Each path is a new rotation, seen through one point. The rows after it are directions, each followed by how far the rotation turns it, in degrees each step (0 if it stays put).
Each turn is a multiple of 5 degrees from 10 to 175, or 0.
Each row of a path follows its step; steps can be skipped.
Path 1:
step 0: [-34  37 -68 -31 -36 -10  -5  -7   8 -38  10  11  37  78 -34   8 -16  10
 -33  -7  14  41 -51 -27   4  13 -24  -3   6   2  12  45  11  18  17  10
 -19  19 -12 -27 -18  24]
step 1: [  2  -4  39   0 -35 -51  -4  -5   1 -15 -12  -5  45 -15 -23  19  37 -14
 -47 -33  17 -34 -42  -9 -17   3 -26   4   8 -55 -18  48 -50 -59 -20  17
  12 -40 -15   9 -34  -1]
step 2: [-49  15 -30 -22 -36  -1 -18   0  19  28  21  60 -13  39  -2 -11  20 -23
   6   6   7   7  29 -48  -4  51  11  19   3 -26 -21  48 -36   9   7 -38
  51   4 -55 -37  -2   3]
step 3: [ -1  33 -40  -3  24 -28 -10 -19   8 -21  31  -5  94   0  10  -5 -18  14
 -28  42  12 -27   2 -51 -26 -27  -5 -40 -10 -48 -30   8 -44   4   0   5
 -26   4 -11 -15 -29  -8]
step 4: [-31 -48   3  -2 -30   9  34  -6  61   1  21  36  13 -13 -20 -26  38 -63
 -12  12  28  26 -43 -12 -26  22  33 -15  29  11  -7  33 -57   5   1  -5
   1  18   5  30 -46  -2]
step 5: [-39   3  24  -6  22 -77 -39  -7  11  15 -15  27  32  15 -30  19 -38  -9
   6 -20  15   6  16 -14 -38   9  35 -25  -9 -14 -33   8 -31  13 -60 -53
 -36  23 -24 -35   8   2]
step 6: [-18  -1   3   5  30  -9 -49  38  46   3  18  19   5   7  27 -34  53  15
   1   1  41  38  -4 -37 -27 -24   5 -25 -39  29  -9   7 -46 -26  55  11
 -38 -14 -13  -5 -54 -17]
step 7: [ 18  -4   1 -30 -40 -25  -7  -4  11  14 -15 -22  13 -17  -7   7   4   0
 -29   3  31  33 -30 -36 -10  48 -23 -31  45  27  -3   8 -48  35   2 -25
 -74  57 -19 -21  32  26]
step 8: [ 18 -39  20 -30  12  -3 -50   3  26  34 -31  10  45  21 -12 -36  57  17
  -1  10  30   3  -4  14   0  13  19   7  14 -10 -16  -7 -10 -38 -62 -25
 -45 -65 -35  -1 -22  -6]
step 9: [ -2  -1 -55 -48  -9  13  -1  61 -38  15 -19  20 -27  24 -11  -7   4  10
  -7 -15  30  21  11 -42 -27  39  10  -6   5  13  15 -46 -73  17   1  -2
 -12   6 -11 -61 -38 -27]
[ -1   3   0  10  -5  13   2   9   5  12 -17   7  -9   8   8  -8  25 -16
   7  -6  -4 -18  -4  -5   1   5  -1 -14  -7   5   6   8   5   5   3   8
   0   5  -1  10 -15 -17]	155
[ -2  16  17  15   4 -16  -9  11   3  -2  11  -7 -14   4   7   6  -5  -6
   6 -18   5  -4   6   6 -10   7  -9   5   1   6  -2   6 -11  -6  15  10
  10  -5 -15 -12   8  -8]	85
[ -1   7   7   3  -4  11   2   3   5  -3   6 -18   9  -4  -3   0  -8 -16
 -13   8   2   3 -19   6   4  -2 -10 -11  24   2   3   8   3  12  19  12
 -15  -4   8   1  -4   7]	110
[  9  25   8  10   6  -1   7 -12 -12   6  -1   2  16 -16  -8  13   4   5
   1 -11   3 -14  -4  -5   8   1   7  -7  -6   3 -24  -6   4  -6  -8   5
 -15  -8   0   1  -2  -1]	160
Path 2:
step 0: [ 11 -11   5 -18 -21 -31 -48  -3  -9   5 -17  27  34   3 -25  40 -14 -30
 -48 -28  18   0  -4 -29  23 -25  -4   9  -9   2 -40 -33  35  20 -25 -70
  35  28  32  13  17  50]
step 1: [-13 -24 -37  -7  14 -27 -19  34  29   2 -32 -28  31  10  37  72  29 -41
 -16 -37 -38  -9  26  32  21 -10 -43  16   3 -23 -38  18 -11  14  23  -3
  -4 -18  34  33   1 -15]
step 2: [ -6 -24  -6 -72   1  -4 -23 -19  11  43 -20 -15  14  29  -5  18 -30   5
  41 -13  29  15  -1  16 -14 -24  -3  57 -37 -48  -2 -13  33   0  -1   9
 -20   8  40  49 -49  -4]
step 3: [-21 -27 -11   2   0 -36  -2  -1  -7  40 -27  44 -24  10 -28 -27  14 -25
 -24 -50  37  -3 -13  18  -4  -2 -48  23  36 -13 -10 -40   2  13  -9 -69
 -11  10  -9  62 -15 -13]
step 4: [-12  24 -28 -50 -10   0  24  16  12  11  23  37  47  20  44   2  -8 -28
 -38 -27  12   6   7  17 -40  12 -45  -2  40 -50 -34 -18  13  29  -4  19
  20 -35  37  27  27  19]
step 5: [ -7 -27 -30 -56  20  28 -21  31   6  18  19   9  23  11  -9  -5   4 -23
  -4  36  13  51  17  37  44  20 -35  40 -19 -20  11   1  28 -11  10 -39
  19  42  49  17   8  47]
step 6: [-45  -2 -30   9  55  -1  -7  -2   8 -31  -8  13  -1  14  19  48  43 -26
  -3 -31  15   8  -8   0 -42 -26 -10   4  -6 -36  27 -38  29  -3  35 -82
 -32   8  26  21  -2   8]
step 7: [ -3  32 -37   4  19  -6  16  54  31  36 -14  24  11  -3  10   3   0 -47
  19 -48  53  -7  37  12 -13 -11   5  34 -31 -63 -18 -35  19  -1 -19  39
 -15  33   5   7  25 -11]
step 8: [-48 -50  -1   9 -18  17  18  23  15  -4  14  39  22   8 -31   0 -21  -1
   0 -20   7  22 -40 -15  19  36 -49  33  -6 -76  -6 -17 -32   6  -4   0
 -19  53  24  11 -19  21]
step 9: [-54  17 -50 -10  63 -51  -3 -22 -11   6  27   1 -21  36  12 -20 -14 -14
 -38 -15  -6   8   9  33 -32  25 -24 -17 -11 -70 -21   6  -1  -2   4 -34
  -4   7   3 -29 -20  28]
[ -8   8 -16   2  12  10  -8  -5  -7  -3   2 -16  -8   1 -14   7   5   2
   9   2  10   9   8 -16  17  -9   8  -8  13  -7   1  -1  -4  -1  -7  10
 -11  -9   3  24   4  -1]	80
[  7  12  19  -7 -10  13   7 -12  -7   2  11   2   2   6   5  15  -6   2
  -4 -10 -15   6 -17 -24  -8 -10  -4   2  -3 -13   8  -4   8  -7  -5  -4
  -9  -5  10   0   3   2]	175
[-15  12  -4 -17  -1  10  -7   9  24   0 -17   6 -15 -12  16  -6   5   5
  -9  -9 -10  -2   6  -6  -2   1   5   2   5  -1   0  12   9  -9 -12  13
   2  -8   3  -5  -7   1]	130
[ 17  23   3  -6   5 -18  -7  12  -6  14   5  -4 -14  -2  -6 -15  -2  -3
  -6  -7  -2   8   9  -4  17   1 -14   5 -19   5   0   4   1 -10   1  -4
  -7   6  -4   0  10   0]	160
[ -7 -13  15   0 -10  -2  16  12   6   2   9  -3  12  -3  13   0   6   4
   9   2 -12  19   7   7  14  -1   0   3  -8  -2 -12   1 -18  -8   2  17
  -4  -8   5  10   5  14]	110
